In the data rows, the value 128 means zero.
Here are some points:
[186 141 131 137 123 140 126 112 100 204 142  98 118 112  93 121]
[156 119 143  80 130 106 132 142 123 180 103 103 121 119 141 160]
[157 117 144 113 110 114 139 175 146  31 111 170 142 135  98 143]
[102 121 166 130 125 141 151 112 124 181 112 130 140 133 103  66]
[150  76 157 106 132 113 114 142 111 156 144 110 127 124 144 141]
[ 89 122 123 114 127 133 106 143 111  99 136 131 115 195 148 136]
[151  96 135 161 131 123 111  99  97 171 151 135 128 123 149 113]
[168  99 107 119 137 122 127 125 119 162 128 113 132 139 119 140]
[ 46 156 211  71  97 119 157 144 155  67 123 119 128 112 149 147]
[129 105  97 142 130 140 120  98 117 149 117 131 111 136 165 160]
[ 90  97 153 112 125 120 120 147  95 197 136 124 142 112 131 142]
[164 104 133 103 143 132 137 126 131 180 141 124  95 135 118  87]
[116 111 156 118 128 107 135 148 134 183 153 156 115 112 135  66]
[119 124 118 119 120 111 123 181 150  70 115  89 151 126 133 185]
[132 130 103 157 138 124 108 112 121 141 126 129 134 116 111 174]
[119 151 139 198 106 129 150  78 101 148 101 116 119 158 165 106]
[131 223 128 136 139 148 137 165 130 120 141 155 135  96  81  12]
[107 145 118 141 136 129  97 124  72 189 160 139 110 120 141 143]
[ 71 112 158 115 115 116 158 153 103 151  86 174 156 115 112 142]
[150 101 102 138 134 149 131  80 136  93 117 137 155 118 121 157]
[111 121 112 117 122 113 112 148 135 109 124 111 135 188 182 111]
[136 127 120 149 141 125 105  66 121 154 133 124 154 122 138 136]
[128 137 194 130 116 141 163 102 129 137 142 114 127 124  91  65]
[144 211 133 124 137 151 153 155 131 115 141 146 136 100  89   5]
[145 129 125 135 123 124 103 169 118 158  93 106 149 133  92 157]
[ 98 158  66 181 149 115 137 167 119 152 133 132 143 114 127  95]
[144 101 152 130 121 119 138 142 110 217 123 123 123 102 121 110]
[147 106 105 119 152 119 118 145 150  60 128 122 116 150 143 148]
[114 255 132 154 144 136 166  51 107 156 107  84 107 107 116 120]
[128 140 110 159 118 133 114 123 108 191 128  92 120 112 125 172]
[176 111 148 125 136 148 128  67 109 146 128 134 140 101 100 138]
[ 94  86 125 127 117 127 134 160  92 148 169 115 150 136 118 145]
[156  64 129 137 138 120 136 152 116 132 117 114 127 141 132 131]
[151 165 124 158 131 145 113  76 109 180 124 113 101 114 110 154]
[ 83 114 173  93 113 122 136 145 133 170 105 107 116 114 129 171]
[137 100 149 149 109 133 129 116 120 166 124 136 134 125  89 141]
[115 123  96 153 113 109 141 129 138  90 155 119 146 157 128 149]
[105 110 106 155 139 128 118 104 123 186 123 148 128 127 133 122]
Here are 16 more points, each followed by its number:
[145  93 152 134 121 124 134 142 156  27 103 139 146 142 120 141] 0
[140 175 129 126 125 118 168  62 118 158 142 130  68  97 205 121] 1
[142 104 132 134 129 151 137  65 130 127 111 119 153 117 111 153] 2
[106 255 116 108 135 121 168  63 125 141 122  90 130 133 100 135] 3
[114 122  90 124 147 148 116 138 127 181 114 104 125 125 112 145] 4
[160  95 123 169 145 119 109 148 118 163 134 116 127 111 109 125] 5
[176 112 126 149 109 115 138 131 124 130 111 172 146 118  89 138] 6
[102 161  63 167 135 121 103 139 137 166 126 125 131 114 151 141] 7
[151  99 112 147 165 135 104 144 137  93 133 127 116 125 103 135] 8
[101 136 175  79 126 128 125 131  89 199 125 128 120  98 117 160] 9
[124 114 116 127 144 143 132 145 105 185  91 132 126 103  96 155] 10
[129 176 136 137 139 145 131 139 140 144 133 157 129 118  95  18] 11
[104 175 195  41 105 127 171 112 112 151 128 139 108 119 102 142] 12
[126  86 115  91 127 129 118 144 116 156 117 118 127 122 160 178] 13
[182 103 123 128 120 123 102  99 109 163 127 120 134 115 170 154] 14
[113 155  88 179 152 140 104 106 123 166 124 151 119 127 143  81] 15
Which of these numbered points is nearest to each point below, ignoring the 2 directions in which the first points spread most? Its number follows each.
[ 65 206 159  91 106 113 199  76 138 109 111 127 130 129 119 155] > 3
[163 138 161 105 133 158 112  54 114 127 121 110 116 124 126 153] > 2
[126 170 101 160 128 123  98 132 123 161 134 180 144 116 167  40] > 15
[105 172  78 179 143 123  82 161 117 169 117 128 138 110 128 136] > 7
[173 161 126 127 120 133 131 144 151   0 145 113 161 112 151 135] > 14
[116 108 126  99 143 136 105 136  97 173 125 160 141 126 103 140] > 10
[136 169 129 140 142 144 129 139 139 130 139 166 131 112 107  14] > 11
[129 178 137 109 133 138 133 158 167   0 127 118 140 121 142 133] > 14
[153 106 117 142 148 139 105 137 164  22 134 135 127 126 117 140] > 8
[142 102 125 118 127 124  98 137 123 165 126 134 127 155 120 134] > 11
[ 79 224 178  79 113 136 209  78 106 128 110 104 112 125 107 137] > 12
[130 152 116 108 131 120 107 177 133 181 121  52 116 132 129 153] > 4
[ 93 142 108 165 137 125 124 173 138  10 124 114 141 172 137 124] > 15
[116 185  61 166 135 122  91 132 118 151 142 138 140 132 140 127] > 7
[149 141 144 105 133 136 140 140 121 164 168 147 132 117  99  33] > 11
[109 165 162 139 103 120 137 147 169   0 114 136 118 153 128 140] > 0
[145  85 116 126 129 123 128 131 119 171 152 119 119 141 128 128] > 11
[ 72 152 177  91  92 118 164 153 118 173 131 117 120 125  98 147] > 9
[ 78 152 121 188 119 128 121 119 132 145  97 125 112 169 121 134] > 15
[112 225 105 146 139 105 136  99 108 194 108 115 108 130 135 135] > 3
[136  99 137 142 121 157 126  53 113 149 111 138 134 113 160 138] > 2
[148 113 118 135 123 123  78 146 124 132 150 154 127 155 119 125] > 11
[155 235 107  78  92 102 130 150 133 126 118  69 194 110 209  97] > 14
[ 99 154  57 190 133 129 122 141 141 159 130 143 115 110 157 109] > 7
[128 124  93 117 156 131 153 100 143  70 136 135 132 145 113 141] > 2
[125 170 104 129 158 128 110 136 132 186 137 159 116 110 122  53] > 11
[134  83 123 106 136 127 114 137 112 197 133 118 128 108 148 144] > 13
[ 65 188 156 146  97  92 201 138 136  79 123 134 114 134 125 139] > 3
[185  98 104 150 141 131 121 130 128 168 145 134 127  99 102 111] > 5
[121 120 121 114 133 133 106 133 140 110 154  79 120 168 119 152] > 4
[126  68 139 152 143 130 122 152 129 146 115  99 130 122 115 138] > 5
[153 125 136 110 130 135 127 127 126  21 130 131 122 177 119 148] > 0
